arr = [[127, 124, 121, 140, 139, 133, 123, 115], [121, 139, 119, 121, 129, 109, 125, 130], [128, 116, 114, 124, 119, 115, 115, 128], [123, 125, 119, 128, 131, 123, 128, 117], [131, 102, 143, 124, 110, 137, 136, 132], [129, 108, 147, 121, 110, 136, 141, 136], [126, 120, 142, 122, 116, 135, 144, 138], [125, 148, 115, 133, 143, 114, 114, 125], [128, 111, 114, 122, 115, 117, 117, 127], [121, 115, 116, 135, 132, 122, 126, 117], [122, 139, 115, 134, 143, 109, 116, 125], [118, 126, 107, 121, 121, 114, 132, 130], [122, 144, 113, 134, 144, 111, 117, 125], [120, 114, 110, 129, 123, 120, 129, 123], [127, 121, 124, 138, 135, 134, 126, 116]]
The entry just left of 147 -> 108
Read off the entry just right of the smallest entry.
143
Read off the maximum.
148
Read off the entry just left of the smallest entry.
131
The smallest entry -> 102

Questions about the row below.
1) Find the entry just left of the largest entry.
2) Find the largest entry.
3) Find the entry just right of 123.
4) Find the entry just left of the centre entry.
[105 139 101 149 108 123 114 135 106 115 133]
1) 101
2) 149
3) 114
4) 108

Questions about the array below. Counting starts at 0.
1) Read off the entry directly below the smallest entry.
2) Read off the bottom-right entry.
3) Read off the entry at row 0, column 2.
4) Read off the entry in row 0 and column 1.
5) Read off the entry at row 0, column 0.
6) Read off the bottom entry of the column that holds the largest entry.
7) Read off the entry in row 1 and column 1.
8) Read off the entry at row 1, column 0.
[[121 123 151 120 123 134 129 125 141 122 128 135]
 [128 123 113 122 126 132 135 133 147 126 125 141]
 [119 128 129 136 135 131 136 129 121 125 120 119]
 [127 130 120 137 123 123 121 128 110 125 117 132]
 [131 131 126 135 133 114 124 146 132 129 113 125]
 [134 119 146 120 118 135 132 129 130 129 133 122]]
1) 132
2) 122
3) 151
4) 123
5) 121
6) 146
7) 123
8) 128

Read these off the matrix that follows. Counting starts at 0.
1) Which number is the entry in the bottom-right corner?
2) Which number is the entry in row 1 and column 2?
3) Which number is the entry at row 0, column 1?
4) Which number is the entry at row 1, column 0?
5) Which number is the entry in row 0 and column 0?
6) Which number is the entry just left of 139?
7) Which number is the entry just left of 125?
8) Which number is the maximum?
124  127  115  133  127  126  133  121  130  128  152  128  137  149  126
124  123  102  131  124  125  137  118  130  126  155  132  139  142  127
1) 127
2) 102
3) 127
4) 124
5) 124
6) 132
7) 124
8) 155

Questions about the row below.
1) The smallest entry?
2) The entry just right of 126?
3) The entry just left of 144?
4) The entry just left of 115?
148	115	125	119	153	122	144	121	126	145	119	140
1) 115
2) 145
3) 122
4) 148

Read these off the array that follows.
1) The 2nd entry from the end, reading row by row?
2) The entry just right of 151?
3) The first entry on the main diagonal?
4) The fifth entry, reading row by row?
5) The top-right entry?
6) The entry in the bottom-left corner?
7) The 3rd largest entry?
8) The 4th-last entry, reading row by row?
[[128 114 116 126 127 123 137 134 124 129 118 136 125 115]
 [142 126 113 135 145 145 118 115 106 139 109 131 111 129]
 [115 142 136 148 123 143 109 107 122 143 133 104 114 146]
 [143 151 141 122 145 130 112 120 126 120 136 126 133 147]
 [141 137 120 133 146 144 106 107 106 135 115 122 111 139]
 [106 140 146 138 110 129 120 120 139 132 146 104 129 142]
 [133 130 126 125 133 130 125 126 125 127 127 130 128 130]
 [127 125 123 136 129 135 126 123 122 136 123 126 120 127]
 [130 121 116 136 132 137 125 121 114 138 114 130 115 123]
 [127 119 121 126 126 121 134 133 127 127 122 133 126 120]]
1) 126
2) 141
3) 128
4) 127
5) 115
6) 127
7) 147
8) 122

W = [130 143 154 132 131 136 107 142 125 122 134 137 117 123]
Find the entry just left of the largest entry.
A: 143
The maximum is 154

Questions about the grid below.
1) Report the 1st entry on the main diagonal.
2) Report the last entry, reading row by row.
3) Report the top-right entry.
4) Report the 2nd entry, reading row by row.
5) Report the 2nd entry on the main diagonal.
6) Report the 4th-last entry, reading row by row.
7) Report the fifth entry, reading row by row.
8) Report the 3rd entry on the main diagonal.
121  127  120  150  136  133  104
121  127  120  150  136  133  107
121  127  120  150  128  133  153
121  127  120  150  136  133  104
1) 121
2) 104
3) 104
4) 127
5) 127
6) 150
7) 136
8) 120

a =
[[134 119 117 143 114 126 130 111 124]
 [131 115 122 119 125 130 135 134 124]
 [134 150 119 119 120 129 129 130 119]
 [131 108 115 123 116 131 130 122 120]
 [125 127 151 123 148 132 130 136 138]
 [113 136 125 121 130 130 124 133 125]
 [136 117 118 122 120 130 121 138 118]
 [132 126 120 143 118 126 129 108 124]
 [132 122 116 143 114 126 129 110 124]]
Find the first entry in reading order.
A: 134
Find the entry in the bottom-right corner.
A: 124
The entry just right of the centre entry: 132
Find the entry just left of the largest entry.
A: 127
Find the largest entry in the last row.
A: 143
Find the third entry on the diagonal from the top-right corner.
A: 129
The smallest entry in the last row: 110
Find the largest entry in the first column.
A: 136
Find the second entry on the main diagonal.
A: 115
The entry directly above the largest entry: 115
The smallest entry in the first column: 113
The top-right entry is 124
Find the bottom entry of the column that holds the largest entry.
A: 116
Find the largest entry in the first row.
A: 143
The second entry in reading order: 119
Find the first entry of the largest entry's row.
A: 125
Find the entry directly below the largest entry.
A: 125
Find the bottom-left entry.
A: 132
Find the entry directly below 111.
A: 134
The fifth-last entry, reading row by row -> 114
The maximum is 151
The third entry on the main diagonal: 119
Find the top entry of the column that holds the largest entry.
A: 117
The 3rd largest entry: 148
Find the smallest entry in the first row.
A: 111

Read these off the table that follows.
1) Read off the 3rd entry on the diagonal from the top-right corner.
2) Read off the first entry in reading order.
3) Read off the smallest entry in the first row.
4) Read off the top-right entry.
5) Read off the last entry, reading row by row.
6) Read off the entry directly above 110.
7) Read off the entry just right of the largest entry.
8) Read off the second entry on the diagonal from the top-right corner.
[[140 135 108 121]
 [139 140 122 124]
 [139 134 107 122]
 [137 128 107 123]
 [137 127 107 123]
 [135 116 127 126]
 [136 117 121 124]
 [136 120 114 123]
 [136 119 116 123]
 [141 136 110 121]]
1) 134
2) 140
3) 108
4) 121
5) 121
6) 116
7) 136
8) 122

data =
124,125,127,128,120,127,124,131,128,132,131,128
127,116,106,126,113,125,130,120,110,129,125,143
128,135,125,126,128,120,129,128,131,119,131,126
136,118,131,121,115,136,119,124,129,134,127,136
128,123,126,123,123,127,125,129,130,131,119,128
127,121,127,128,126,128,133,124,132,123,128,141
135,137,113,139,136,106,129,125,133,139,114,123
132,123,127,128,124,129,125,135,122,131,128,121
131,123,130,129,126,128,132,128,126,138,129,125
115,123,138,152,134,137,128,122,121,124,137,125
Indices start at 0.
The entry at row 0, column 1 -> 125
Read off the bottom entry of the column that holds the largest entry.
A: 152
The entry at row 1, column 2: 106
The entry in row 0 and column 2 is 127
The entry in the bottom-left corner -> 115
Read off the entry just right of the largest entry.
A: 134
The entry in the bottom-right corner is 125
Read off the entry in row 2 and column 0.
A: 128
Read off the top-left entry.
A: 124
The entry at row 2, column 2: 125
Read off the entry directly above the largest entry.
A: 129
The entry at row 2, column 1: 135
Read off the top entry of the column that holds the largest entry.
A: 128
The entry at row 1, column 1: 116
The entry directly above 114 -> 128
The entry at row 1, column 0 -> 127
Read off the top-right entry.
A: 128

M =
127  139  135  153  139  122  121  130
126  127  137  145  117  129  121  120
116  124  145  129  133  128  135  134
135  121  125  125  139  120  132  136
117  121  118  147  123  122  128  123
131  134  113  140  120  127  137  138
Counting starts at 0.
Report the entry just left of 118.
121
The entry in row 0 and column 0: 127
The entry in the bottom-left corner is 131
Report the entry in row 0 and column 1.
139
Report the entry just left of 133.
129
Report the smallest entry.
113
The entry in row 0 and column 2 is 135
Report the entry in row 1 and column 1.
127
Report the entry in row 2 and column 0.
116
Report the entry at row 1, column 2.
137
The entry in row 2 and column 2: 145
The entry in the top-right corner -> 130
Report the entry directly below 147.
140
